Questions about the matrix below.
1) Read off the last entry, reading row by row.
2) Read off the top entry of the column that holds the smallest entry.
3) Read off the smallest entry in the last column.
4) Read off the entry in the top-left corner.
5) Read off the entry in the top-right corner.
6) Read off the fourth entry, reading row by row.
7) Read off the bottom entry of the column that holds the largest entry.
8) Read off the second smallest entry.
[[-0.04 -0.06 -0.03 -0.05 -0.01 -0.05]
 [-0.04 -0.06 -0.03 -0.05 -0.06 -0.05]
 [-0.03 -0.06 -0.03 -0.09  0.17 -0.05]
 [-0.02 -0.06 -0.03 -0.05  0.15 -0.05]
 [-0.04 -0.06  0.03 -0.05 -0.02 -0.05]
 [-0.01 -0.12 -0.03 -0.05  0.05 -0.05]
 [-0.01  0.01 -0.16 -0.05  0.17 -0.10]
 [-0.06 -0.16  0.22 -0.10 -0.05 -0.05]
 [-0.01  0.03 -0.22 -0.02 -0.09 -0.05]
 [-0.04 -0.02 -0.03 -0.05 -0.02 -0.05]
 [-0.01 -0.06 -0.03 -0.05  0.07 -0.05]
 [-0.04 -0.05 -0.03  0.01 -0.16 -0.05]
 [-0.04 -0.06  0.05 -0.06 -0.26  0.08]
 [-0.10 -0.07  0.05  0.00 -0.02 -0.05]
 [-0.04 -0.06 -0.03  0.01 -0.02 -0.05]
 [-0.10  0.02 -0.03 -0.04 -0.06 -0.05]]
1) -0.05
2) -0.01
3) -0.10
4) -0.04
5) -0.05
6) -0.05
7) -0.03
8) -0.22

a =
  31   -67   -11   -99   -81    71   -23   -48   -19   -58
  59   -73    -4   -93     4   -28    16   -48    18   -52
   0    -8    12   -50   -61    43   -52    15    19   -15
  31   -42   -33   -10    50   -31    61   -67   -45   -21
  62   -98   -14  -102   -28    15    31   -75   -11   -72
 -22    28    10    37    -4     8    -7    27     5    20
  49   -75    -6  -100   -39    20     0   -50     2   -59
 -10     4    20    -8   -46    34   -27    27    23    -3
 -32    26    21    45   -45    48    -9    38     7    14
  15   -16     7   -34    -9    -6   -11     0    20   -14
Counting starts at 1.
The entry in row 1 and column 2: -67
Find the entry at row 1, column 1.
31
Find the entry directly above -3.
-59
The entry in the bottom-left corner is 15
The entry just right of the smallest entry -> -28
Find the bottom entry of the column that holds the smallest entry.
-34
The entry just right of the largest entry -> -23
The top-right entry: -58
The entry in row 3 and column 1 is 0
The entry just left of the smallest entry: -14
Find the entry directly below the largest entry.
-28
Find the entry directly below the smallest entry.
37
Find the entry directly below -59.
-3
Find the entry in the bottom-right corner.
-14
Find the entry in row 2 and column 1.
59
Find the largest entry.
71
Find the top entry of the column that holds the smallest entry.
-99
Find the entry just left of 14.
7
Find the entry just right of -27.
27
Find the entry directly below -46.
-45
Find the entry just right of 19.
-15

[[ 10 -13 -20  14  14 -11 -36   3]
 [ 18 -35 -41  45   7  -7  -7 -24]
 [ 11  -9 -27 -16  26  -7   6 -20]
 [  9   1  61 -12  38 -40 -23   1]
 [ -3  -3 -17  17 -37  15 -23 -15]
 [  0 -33  18  25  18  15  18  14]
 [ 65  38  -5   6  -9   4  25  24]
 [ 42  -6  13   6  12  -2  -2  13]
 [  4   3  11 -39  24  20  29 -82]
 [ 14   2 -15 -23 -37  -2 -28  -5]
 [  3  -2  -8 -39  -8 -16   2   8]
 [ -5 -32 -13 -15   2  51 -31  27]
 [ 29 -38 -13  19  14  40  -1 -33]
 [ -4 -57  -1  11   1 -45 -15  -5]]
Counting starts at 1.
What is the top entry of the column that holds the largest entry?
A: 10
What is the entry at row 2, column 1?
A: 18
The entry just left of -36 is -11
The entry at row 3, column 1 -> 11
The entry in the bottom-left corner: -4
The entry just right of the largest entry -> 38
What is the entry in row 1 and column 3?
A: -20
What is the entry directly above 27?
A: 8
The largest entry: 65
What is the entry at row 1, column 2?
A: -13
The entry directly below -31 is -1
The minimum is -82
The entry in the bottom-right corner is -5
What is the entry in row 3 and column 2?
A: -9
The entry just left of -45 is 1
The entry just left of -24: -7
The entry directly above the smallest entry -> 13
What is the entry in the top-right corner?
A: 3
The entry at row 2, column 3 -> -41
What is the entry directly above -31?
A: 2
The entry directly below the smallest entry: -5
What is the entry directly above the largest entry?
A: 0
The entry directly below the largest entry -> 42
What is the entry directly below 9?
A: -3
What is the entry directly below 61?
A: -17

Questions about the table below.
1) What is the second entry in reading order?
2) What is the entry just right of -1.00?
3) What is the entry in the top-right corner?
4) What is the bottom-right entry?
5) What is the bottom entry of the column that holds the smallest entry?
6) What is the entry in the top-left corner?
7) What is the entry in the bottom-left corner?
8) What is the entry directly below -24.81?
-1.05	-3.27	7.52	-24.81	18.73	-4.66	-2.48	-16.37	1.44	4.58	-9.11	-5.82
-0.72	3.85	-7.91	26.66	-7.19	1.11	4.53	-5.31	-1.39	-3.24	-2.29	-5.86
-1.00	2.86	-6.51	27.89	-13.91	-8.05	-3.80	13.63	-8.76	-0.28	6.72	-2.37
-7.08	-1.80	3.25	-18.45	-2.79	-5.53	-9.03	20.47	-12.33	-0.02	7.51	13.16
0.94	-7.59	-9.27	20.11	-13.02	-8.28	10.96	6.13	6.34	-1.87	3.40	-6.81
-3.83	5.93	4.49	-18.74	0.15	4.25	-12.27	11.17	-14.57	-0.49	2.07	14.32
3.74	-10.30	-4.89	-13.54	-1.69	3.97	18.65	-7.80	21.25	-4.81	-4.72	-1.12
1.55	-0.65	-9.25	23.06	-6.11	-1.08	10.77	-8.46	6.61	-3.45	-3.65	-9.52
-5.69	-0.29	3.11	-18.57	-4.68	-2.03	-8.14	20.23	-10.65	-0.72	7.26	15.12
-2.27	8.68	-3.91	17.38	2.08	-3.35	-5.75	-5.08	-10.25	-2.04	-3.86	-5.06
3.06	-9.94	-5.75	-12.15	-2.75	4.42	19.24	-7.10	20.63	-5.57	-4.57	-0.41
0.09	-9.41	-8.65	-2.22	-7.57	2.76	19.44	-2.78	15.63	-6.41	-2.70	-0.07
-4.91	9.16	4.69	1.84	12.09	-0.98	-15.20	-12.93	-20.90	6.57	-7.40	-6.12
-3.41	7.00	8.68	-9.13	13.58	2.53	-13.53	-15.16	-14.92	8.14	-8.08	-3.38
-7.87	-2.41	9.89	-24.14	14.69	-10.66	-13.98	0.78	-16.08	7.01	-1.29	1.02
1) -3.27
2) 2.86
3) -5.82
4) 1.02
5) -24.14
6) -1.05
7) -7.87
8) 26.66
